(in the rows, 128 means zero)
The rows of R fall into several groups, and each row is roughly a mix of its group's hidden directions; some rows fit no group.
R:
[[104 175 166 110 187 114 130 118 125 168 164]
 [141 123 113 111 157 101 120 111 200 102 181]
 [112  92 104 158 130 137 121 124 119  60 186]
 [ 99  75 164 146 154 147  61 149 117 124 130]
 [134  91 135 181 147 182 139 102 113 166  91]
 [157 123 150  64 116 174 157 127 121  79 144]
 [142 153 179 113 140 114 138  96 121  58 163]
 [136 157 122 151 146 217 149 109 151 119 138]
 [136 186 158 147 157 167 153 141  79 155 113]
 [137  53  97 176 120 130 170 115 130 142 120]
 [129  81 158 112  71 134  91 107 157 129  85]
 [126 122 114 160 126 215 140 105 163 123 107]
 [116 159 143 107  94 172 140 104 165 168  76]
 [129  89 142 169 137 139 160 150  68 153  84]
 [119  89  76 180 118 147 106 107 172 133  97]
 [134 111 110 184 160 136  88 133 186  94 145]
 [138 162 176 108  68 184 119 136 140 137 115]
 [147 123 161 122 110 130 158 116 141 194  66]
 [119 166 101 150 137 117 169 160 151  77 178]
 [126 145 113  78 159 118 119 110 177  99 187]
 [110 109 130 167  55 120 140 116 105 125  75]
 [140 176 143  86 179  75 143 103 126 135 104]
 [ 78 145 131 128  93 190  81 128 154 108 139]
 [ 85  96 136  94 156  84 104 105 164 120 172]
 [114 103 136  44  98  87 148 119 114 131 134]
 [127 187 173 106 129 146 170 152 121  98 169]
 [168  99  93 112 174 161 102  86 101 158 122]
 [ 92  75  92 170 175  87 124 114 132 130 133]
 [100 190 177 154 115  84 128 155 134 145 149]
 [154 131  81  95 111 128 184 105 179 140 152]
 [139 173 125 133 135 138 121 187 118  55 133]
 [ 69 148 154 167 139 163 110  73 117 109 126]
 [185 162 109  85 120 124 115 108 157 138 184]
 [151 146  93 129  80 145 121 180 108 103 180]
 [134 144  69 160 109  80 167 132 121 113 172]
 [ 75 108 178 146 124 162  70 120 150 133 116]
 [182 121 119  86 154 137 108 183  84 114 143]
 [112 177 201 130  92  96 116 145 141 136 142]
 [149 143 106 121 100 131 143 200  81  90 113]
 [167 137 111 106 186 164 126 168 142  85 153]
 [122 158 182  79 134 122 165 153  75 127 135]
 [103 123 134 127 209 149 100 142 105 159  94]
 [119 144 123 126 147 184 119 177 100  73  95]
 [118 139 172 124 124 209 150 114 117 150  94]
 [116 113 116 160 180 158 164 170 168 144  93]
 [105 147 130 156 145 148 103 155 131  42 137]
 [114 155 133 117  49 103 104  82 122 152 129]
 [153 107 111 117 144 114 121 125 168  49 166]
 [126 106  95 133 138 134 141 124  48 140  75]
 [104 134 135 150 115 209 173 131 149 111 103]
 [ 95  94 119 146  74 105 149 103 133  69 102]
 [138  73  80 138  86 117 126 182 107 112 117]
 [193 116 117 137 129 159 125 165  92  72 123]
 [181  83  94 162 108 148 125 150 159 101  96]
 [ 93 101 136 168 125 145 160 151  90 141  64]
 [146 112 162 180 108  61 147 142 109 152 149]
 [152 173 117  90  97 151  97 190 109 149 133]
 [142 140  42  91 153 133 131 162 115 143 120]
 [116  73 139 174 175 170 115 107 154 106 115]
 [153 113 141 152 123 173 128  69 174 102  92]
 [170 105  81 131 143  99  69  97 150 133 152]
 [144 141 132  77 131  94 159 160  94 190 138]
 [160  75  92  95 112  86 136 177 132 151 133]
 [108  98  74 175 150 170 142 116 133 150  88]
 [119 158 123 106 115 100 114  90 186 178 165]
 [156 108 129  87 167 171 130 102  72 158 110]
 [ 85 134 178  89 188 138 138 121 113  96 143]
 [144  64 102 145 177 108 140 126 101  88 153]
 [ 97  75 121 146 156 141 142  83 159 153  79]
 [138 121 149 164 206 173 130 157 129 110 122]
 [ 99  82 119 142 141 141 112 170 109  56 128]
 [142 154 173  85 147 139 152  83 149 144  75]
 [179 150 112  65 160 134 162 130 117 145  90]
 [ 81  94 109 169 165  93  99 122 125  95 164]
 [171  99 125 153 107 171 155 107 118 163  72]
 [ 88 101 159 171  84  97 104 112  99 113  91]
 [105 130 138  92 197 116 109 125 150  99 181]
 [144 127 104 166 109 176 147 172 139 105  70]
 [137 125 117 152  98 172 155 161  83 118  67]
 [116 191  99 103 104 146 115 135 132  76 172]
 [120 109 145 170  87  74  91  96 171 130 132]
 [116 102 105 129  84 130 111 139 131  42 118]
 [102  48 122  98 115 101 125  90 147 150 135]
 [ 45 121 145 121 145 105 107  99 111 141 166]
 [179 145 142 139 138 156 162 112 121 196  96]
 [ 99 170  53 106 139 136 117 130 137  91 156]
 [134 159  90 146 143  83 136 151 151  90 188]
 [148  91 137  56 105  92 134 143 107  86 133]
 [ 55  89 141 124 130  88 148  92 122  99 131]
 [157  80  75 123 159 173 114  89 121 137 107]
 [115  80  50 159 133 123 144 136 146 102 110]
 [202 141 129 130  78 126  87 125 100 108 146]
 [145 133 145 127  83 133 116 124  38 133 111]
 [134 101  65 154 123  75 101 131 167 105 143]
 [108 152 148 151 100  47 104 153 151 130 145]
 [ 64 156  80 150 123 116 135  88 170 127 128]
 [120 138 124 116  90 175  76 185 124 163 121]
 [148 140 136  53  80 111 157 125 117  95 109]
 [149  89 121 135 101 137 171 132  63  88 105]
 [ 77 109 139 156 188 149 134 168 135 111  91]
 [142  61 121 159 107  97 182 111 111 106 116]
 [138  91 153 182  83 130 162 105 130  95 166]
 [153  69 117  98 142  90 123 118 189 148 143]
 [161  87  92 122  80 122 123 155 149  71 109]
 [ 99 187 158 157 160 137 159 146  94 169 129]
 [110 120 159 143 129 161 116 107 102 192  71]
 [131 158 164  79 113 190  89 147 133 136 103]
 [ 68 159  76 158 102 124 122 111 158 110 158]
 [105 184 137 114  72 129 122  83 128  82 123]
 [184 147 123 131  70 101  96  98 148 152 156]
 [156 155 178  67 145 120 125 126  79 141 151]
 [162  59 114 148 125 140 130  96 172 158 102]
 [128 130 141 168 197 161 137 166  96 161 130]
 [177 114 125 142  86 106  92 118 143  63 147]
 [187 162 129 107 122  95 163 141  97  93 167]
 [152 166 136 138 119 116  67 123 186 160 154]
 [199 133 131 125 139 150 133 151  67 162 137]
 [106 159 110 137  57 171 126 140 156 165 115]
 [ 97 191 175 163 143 137 145 142 111 171 129]
 [102 127  95 195 152 115 110 120 129 183 100]
 [111  50  91 152 134 117 113 176 117 126 137]
 [129 116 150 133 205 103 112 134 156 165 167]]

Which two rows in each list fit none of the groups? Every other row fits one group, some only roughly. Give them in the order they come.
  K_446: [ 96 149 126 118 105 128 146 165  43 145 123]
  K_170: [101 141 178 166 113 120 101 123 131  77 181]
  K_797: [163  70 109  67 140 135 121 112  86 124 113]
  K_941: [103 112 184 152 118 126  68 159 123 170 116]
  K_483: [129 108  44 157 173 110 147 136 121 119 138]
  K_973: [109 158 131 107  93 126 161 103 110 208 122]
  K_31: [119 123 121 118 102 170 154 164  98 193  90]
  K_997: [114  69 147 136 168  70 145 103 126 118 162]
  K_807: [146 174 121 122 104 192  97 171 114 110  99]
  K_225: [156  72  78 149 140 102 106 100 148 170 115]

K_31, K_225
  K_733: [120 195 166 152 168 156 136 105 112 166 130]
  K_13: [138 167  84 111 137 109 167 102 128  70 166]
  K_132: [140 150 158 138 103  55 117 119 127  75 155]
  K_319: [167 102  64 120 155 102 140 166  90 124 151]
  K_775: [ 80 169 163 115 134 126 125  56 138 151 139]
  K_773: [117 153 163  75 142 110 135  60 157 144 143]
  K_547: [ 89 152 183 104 176 149 138  76 128 118 134]
  K_276: [ 88  84 134 144  99  75 163  78 134 136 128]
  K_242: [107 167 117 183 153 191 161 126 140 144 129]
  K_652: [143 132 163  69 130 109 134  87 158 153 180]
  K_348: [ 66 135 146 112 137 120 155 100  76 176 119]
  K_913: [120 120  41 114 121 173 143 145 141 151 117]
  K_520: [171 102 135 139 109 128 127 180  80  98 175]

K_132, K_652
  K_183: [ 79 103 134 129  94 154 127  62 119  89 106]
  K_38: [137 147 132  70 122 109 140  89  92 171 175]
  K_490: [163  88 143  80 114 169  90  86 123 132  99]
  K_239: [161 130 165  80 170 146 170 168 100 132 113]
  K_588: [165  88 138 150  89 117 121  87 176 108  86]
  K_876: [186 141 159 113  77 152  89 101 152 143 148]
  K_744: [ 93 173 159 105 120 124  96 111 111 196 142]
  K_453: [122 173 125  69 118 164 105 143 138 164  82]
  K_127: [112 170 144 151  68 123 135 128 163 186 113]
  K_32: [163 155 163 107 166 169 113 102  90 174 132]
  K_405: [142 166  95 174 134 135 108 197 120 100 146]
  K_128: [152  79 139 148 199 128 151 161 103 112 145]

K_588, K_876
  K_381: [112  99 175  86 116 123 140 139  77 155  79]
  K_761: [154 118 122 201 115 144 104 165 167 108  98]
  K_607: [167 171  83  89 116 117 125 179  98 120 152]
  K_710: [110 170 119 204 132 145 122 124 180 126 142]
  K_475: [129  90 160 152 182  90  88 133 133  97 163]
  K_263: [ 97 129 129  87 161 149 191 129  76 148 119]
  K_576: [125 183 186 140  98 166 117  90 117 154 133]
  K_881: [ 80 172 126 194 149 127 159 150 138 155 123]
  K_925: [105  90 149 122 185  77 127 105 130 138 176]
  K_189: [145 105 137 111  77  70 118  79 110 119 163]
  K_117: [ 66  87 137 144 136 109  89 130 175 117 162]
  K_369: [138 159 114 117 177  74 133 145  79 145 167]
  K_158: [113 120 180 149 161  78 135  78 129  91 143]

K_576, K_117
  K_325: [ 74 151 136 142 136 145 115 160  76  71 139]
  K_254: [108 196 149 178 115 123 115 130 171 130 160]
  K_604: [113  91 106 179 136 133  95 123 168  96 180]
  K_663: [ 94  70 160 185 146  99 116 130 110 105 112]
  K_288: [123  90 103 162 109 133  87 119 158 190  96]
  K_816: [154 146 145  85 101 126 137  63 180 115 116]
  K_26: [180 161  90 158  87 126 111 155 157  89 118]
  K_549: [178  90 125 114 152 118 167 117 118 172  76]
  K_533: [184 166  96 109  74 163 116 132 110 100 130]
  K_10: [112  82 112 164  89 106 189 107 134 123  94]

K_604, K_288
  K_831: [115 163 212 110  93 154 147 140 123 133 121]
  K_333: [115  68 130 139 151  92 154 110 134  63 145]
  K_861: [154 148 101 128  59 116 110 100 183 110 137]
  K_37: [119  78 158 120 196 162 148 154 101 134 119]
  K_966: [119 186 117 156 171  86 140 150 108 147 172]
  K_426: [108  83 144  84 102 136 137  82 137  74 103]
  K_315: [ 88 107 198 150 156 110 101  89 144 123 114]
  K_452: [113 104 149 154 117 192 142  92 107  92  85]
  K_472: [ 87 132 121 187 120  87 106  98 149 159 167]
  K_213: [173 130 149  61 154 169 130 111  88 122 138]
  K_653: [181 107 103  84 118 135 116 156 117 156  69]
  K_35: [ 85 152 118  88 128 109 154  85 159 183 146]

K_472, K_653
  K_465: [134 114  86 106  67  93 126 174 111  92 130]
  K_403: [148  79 121 156 158  83 140 122 185 107 157]
  K_54: [173 101 130 166 148 181 151 144 110 158  85]
  K_516: [107 102 112 162 156  65 117 120 133 140 188]
  K_828: [136 171  84 149 181 110 158 157 157 143 160]
  K_899: [160 131 106 114  94 105 135  87 195 137 167]
  K_340: [128 168  88  67 114 159 157 114 160 106 154]
  K_812: [ 99 161 117 160 173 186 172 132 103 143 124]
  K_356: [ 90 158 106 103  75  81 115 150  98 111 159]
  K_484: [122 151 110 112  60 122 144 155  62 127 114]
  K_345: [131  66  90 123 145 167  99 175 111 149 109]
  K_991: [186 126 148 133 187 128  92 153 120 154 165]
  K_651: [108 102 185  97  64 139 144 137 137 108  98]

K_516, K_828
  K_897: [169 128 132 185 178 177 132 136 149 143 101]
  K_208: [181  85 132 173 179 130 149 164 124 127 113]
  K_908: [119 157 135 173 122 148  96 153 156 181  77]
  K_731: [ 74 142 109 170 130  79 144  80 158 127 140]
  K_431: [131 122 162  95 176 107  82 124 107 102 183]
  K_489: [159 150 155  76 161 172 149 116  80 133 148]
  K_478: [113 109 158 156 195 134  94 165 107  90 127]
  K_72: [ 73 119 161 108 147 140 124  52 126 143 137]
  K_260: [117 147 161 107 139 144  83 132 123  59 173]
  K_539: [111  71 109 149 190 105 135 102 129 153  94]
  K_87: [105  87 176  96 144  92 115  83 134  96 157]
  K_40: [138 193 130  91 146  98 110 124 119 190 136]

K_87, K_40
  K_928: [181 168 158 126  76 126 158 149 105 113 160]
  K_58: [147 127 151 146  49  80  97 134 129 138 147]
  K_317: [114  91 114 138 123  84 147  90 201 125 144]
  K_466: [ 88  80 144 137 138  85 126  96 114  67 138]
  K_586: [138 166 159 149  77 114 128 138 111  89 189]
  K_101: [101 102 133 154  84  61  94 137 150 143  99]
  K_168: [165 104 116 119 120  83  55  99 149 142 141]
  K_630: [169 211 119 108 101 113 141 157 115 132 129]
  K_673: [182 126 111 121 133 108 150 115 171 188 167]
  K_802: [134  79 116  89 114 185 162 122 121  90  97]
  K_870: [ 94  78 144 112 109 140 143  58 120 158 108]
  K_240: [ 75 120 168 119 117 161 115 103 127 170  74]

K_58, K_240
  K_959: [151  66 120  80 128 145 109  95  93 145  92]
  K_994: [175  83 157 172 145  82  93 120 130 126 152]
  K_821: [106 106 118  97 141  83 163  80 165 137 173]
  K_772: [139 136 142 171  75  90 151 114 157 164  85]
  K_222: [ 94 136 171 100  81 187 124  95 137 114 108]
  K_402: [146 105  97 102 114 141 154 138 162  52 154]
  K_535: [116 155  93 105  60 144 166 105 127 166 108]
  K_297: [ 87 132 171 162 112  95 100 113 139 191 119]
  K_824: [156 114  58 138 127  96 181 134 128 163 114]
  K_460: [ 73 180 136 112 118 172 106 137 108 163  97]

K_772, K_222
  K_923: [146 146  75 148 196 154 142 116  99 149 149]
  K_678: [143 140 172 111  84 192 153 100 148 126 100]
  K_954: [104  93 136 131 101 183 165 124 123 131  63]
  K_608: [172 146 123 133  98 109 136 171  91  96 186]
  K_777: [ 65 177 141 116 169 150 112 149 149 162 117]
  K_950: [112 100 179  88  89 166 160 132 117 125  84]
  K_211: [ 57 129 100 130 163 144 107  93 158  92 131]
  K_800: [122  64 156 144 160 166 125 127 106 100  79]
  K_69: [ 84 115 134  84 135  89 115  86 144  91 173]
  K_528: [ 91  65 138 156 146 114 149 129 127  67 109]
  K_981: [135 132 126 154  73 117  80 123 161  66 117]
  K_866: [100  93 139 191 128  84 108 125 156  99 162]
  K_692: [115 125 151 110 195  89  75 141 112 103 149]

K_800, K_866
  K_509: [109 172 105 154 153  66 151 163 106 131 160]
  K_898: [175  87 100  98 128  93 123 154 187 114 138]
  K_558: [107 147 112  88 199 165 145 157 155 116 143]
  K_684: [153 137  74 130  96  90 173 156 107  85 132]
  K_914: [109 149 168 117 123 151 149  46 132 151 108]
  K_420: [ 69 144 159 160 122 130 103 131 120 182  85]
  K_937: [122  99 105 106 101  84 159 164 145  64 137]
  K_322: [136  87  94 116 105 183 124 165 112 102  80]
  K_920: [104 135 189 160 140  79 117 120 140 172  96]
  K_597: [110 109 109  90  73  95 129 159 104  72 129]
  K_21: [134 168 104 100  69 137 149 109 116 188 114]

K_684, K_322
  K_511: [ 97  88 150 129 193 111  93 115 129 155  87]
  K_615: [147 115 172 121  74 117  70 104 171 124 130]
  K_902: [ 68 172 134 159  82 120 107 118 165 146 145]
  K_677: [103 120 141 102 156 151 105 121 145 185  62]
  K_906: [161 173 117 122 182 139 125 115 109 131 194]
  K_93: [160 168  78  89 103 163 177 120 138 116 117]
  K_163: [ 94  88  63 152 142 156  85 154 120 126 140]
  K_921: [153 169 160 141  95 107 154  79 139 179 109]
  K_541: [191 123 102 150 163 124 130 184 154 158 136]
  K_872: [157 122 183 113 123  89 131 167  68 139 109]
  K_443: [112 171 130 138  99 103 104  62 169 153 147]
  K_302: [119 133 106  96 165 151 122 100 136  50 156]
  K_139: [107  94 141 110 158 108 123 123  85  54 152]

K_921, K_872
  K_34: [186 147 128  84 175 168 138 143 158 113 147]
  K_563: [157 145  99 100 192 140 148 125  79 141 164]
  K_783: [135  72  96 163 168  83 140 140 115 168 119]
  K_976: [123 200 110 128  79 103 106 141 130  90 151]
  K_609: [103 169 155 137 109 107 165  69 168 146 103]
  K_592: [147 198 133 151 178 147 128 115 127 146 175]
  K_247: [118  72 157 182 107  94 112 124  94 108  98]
  K_856: [171  65 110 139 123 150 138 171 133  89  96]
  K_647: [132 136 123 100 145  95 168  83 106 184  86]
  K_702: [118 115 133 148 191 133 134 188  88 162 143]
  K_310: [180  82 131  99 173 145 131 145  91  90 138]
  K_972: [127 131 154 143 111  93 173  71 159 164  91]
  K_648: [114 139 128 173  53 122  94 118 161 121  99]
  K_272: [139 209 133 135  93 120 134 104 114 178 130]

K_34, K_647
  K_305: [ 71 166 127 110 125 128 110 111 193 167 126]
  K_555: [121 118 142  94 145  75 135 142  53 155 119]
  K_447: [120 149  65 120 110 141 165 122 149 178  84]
  K_286: [138 142 112 151  68 114 136 165 123 197 115]
  K_650: [119 104  86 148 154 101 178  92 147 164  90]
  K_874: [ 78 188 146 133  94 123 120  72 114 115 138]
  K_407: [166 117 129  77 161 167 170  94 129 110  93]
  K_584: [196 138 135  92 124 146 169 167 117 114  91]
  K_342: [140 159  91 137 164  68 124 146 125 115 186]
  K_359: [ 77  94 110 193 128 171 133 121 157 112 131]
  K_548: [125 163 203 120  92 125  92 145 121 106 159]
  K_689: [175 128 111 125 106  64  99 175 137  96 125]

K_359, K_689
  K_877: [147 196 146 112 161 135 157 136 104 121 183]
  K_507: [126 127 123  75 108  93 156  77 130 134 186]
  K_840: [117 153 120 130 187 121 154 147  63 169 125]
  K_587: [144 160  92 113  56  79 117 126 140 148 142]
  K_791: [103  90  79 126 171 111 160  90 150 147  91]
  K_846: [ 88 122 164 117 137  75  83  85 135 127 166]
  K_518: [125 178 119 142 185 176 165 128  99 151 139]
  K_699: [116 155  77 131  94 130 161 147 167  72 151]
  K_361: [110 155 133 122 117 148 156 120  56  69 123]
  K_102: [ 92 133 201 159 121 101  92 113 135  98 148]

K_699, K_361
  K_398: [164  87 102 132 111  85 150  98 172  97 162]
  K_370: [174 189 112 102  97 159 106 129 144 167 147]
  K_575: [121 105 136  83 165  93 148 182  93 158 151]
  K_5: [ 66  89 166 130 142 163  94 123 132 111  89]
  K_992: [165 146 111 107 119 175 134 162  73  82 115]
  K_756: [125  70 135 192 146 118 162 149 130 135  86]
  K_262: [132  85  54 129 160 153  88 113 140 110 129]
  K_778: [156  92  87  91 194 135 148 125 108 125  99]
  K_656: [120 122 125 139  74 116 172 105  90 183  95]
  K_464: [ 82 158 156 139 122 162  99 145  85 163  84]

K_5, K_262
